Families of rows that turns and mirrors carry onto each other, the same ones carrying the whole set onto itself: the rest of each named row's family, in list order:
5 families of 6 rows:
gerik: 1.13 1.87 0.38 0.38 -1.05 0.66 -2.58 1.42
mepo: -0.84 -0.98 2.40 1.30 -0.09 2.18 -0.77 2.26
veg: 0.19 -0.46 0.23 -0.17 3.48 -1.24 1.25 -0.49
lobi: 1.36 1.05 -1.36 2.14 -0.68 0.79 -1.30 -2.09
Fila: -3.38 -1.50 1.67 0.96 0.79 1.34 -1.11 -0.15
mapar: 1.48 1.52 -0.52 1.25 -0.49 0.31 -2.70 1.48
fote: -1.19 -2.05 0.85 1.03 0.27 2.82 -1.35 1.61
Kon: -0.79 0.17 0.49 -1.26 2.98 -1.29 0.46 -0.56
por: 1.31 1.14 -1.21 1.39 -1.34 0.44 -2.02 -1.78
Lil: 1.63 1.06 0.94 1.89 -0.11 0.26 -2.57 2.16
zivu: 1.20 2.28 -0.83 0.77 -1.51 0.49 -1.32 -1.21
Zug: -3.62 -0.33 1.11 -0.19 1.07 0.78 -0.88 -0.27
ger: -0.09 -0.49 0.42 -0.28 3.19 -1.51 0.70 -0.35
lum: -3.45 -1.49 0.83 0.96 0.99 1.06 -1.13 -0.32
nolev: -3.24 -1.18 1.13 -0.28 0.79 1.10 -1.38 -0.37
Voto: 1.55 1.76 -0.25 0.79 -0.13 0.69 -2.68 1.87
defi: -1.09 -1.37 2.48 1.39 0.63 2.86 -0.96 1.56
gud: 1.28 1.58 -0.27 1.98 -1.55 -0.02 -2.03 -1.30
Vil: -0.53 0.56 0.40 -0.57 2.74 -1.63 1.28 -0.40
difa: 1.42 1.76 0.42 1.62 -0.65 -0.16 -2.22 1.91
visu: -1.53 -1.12 2.06 0.48 0.14 3.12 -0.70 1.38
Bem: 1.80 -0.60 -0.26 0.56 1.05 0.66 1.93 -2.05
zeli: 1.80 -0.15 0.99 0.46 1.14 0.06 2.16 -1.86
sof: 1.75 -0.37 0.17 0.84 2.00 0.55 1.93 -1.94
nete: -3.02 -1.49 0.46 0.52 1.56 1.77 -1.13 0.02
gamob: 1.73 -0.20 0.86 1.25 1.35 -0.84 2.07 -1.55
geb: -0.28 -0.35 1.59 0.21 3.18 -1.49 1.05 -0.76
Roke: 1.10 1.98 -0.35 1.66 -1.35 0.38 -1.84 -1.59
veves: 1.47 0.26 0.79 -0.03 1.61 0.08 2.42 -1.56
gute: -1.19 -1.36 1.57 0.66 -0.05 3.33 -0.54 1.75

Same family as Lil: mepo, lobi, Kon, Zug, Bem
Same family as difa: por, nolev, defi, Vil, sof
Same family as gerik: fote, zivu, nete, gamob, geb

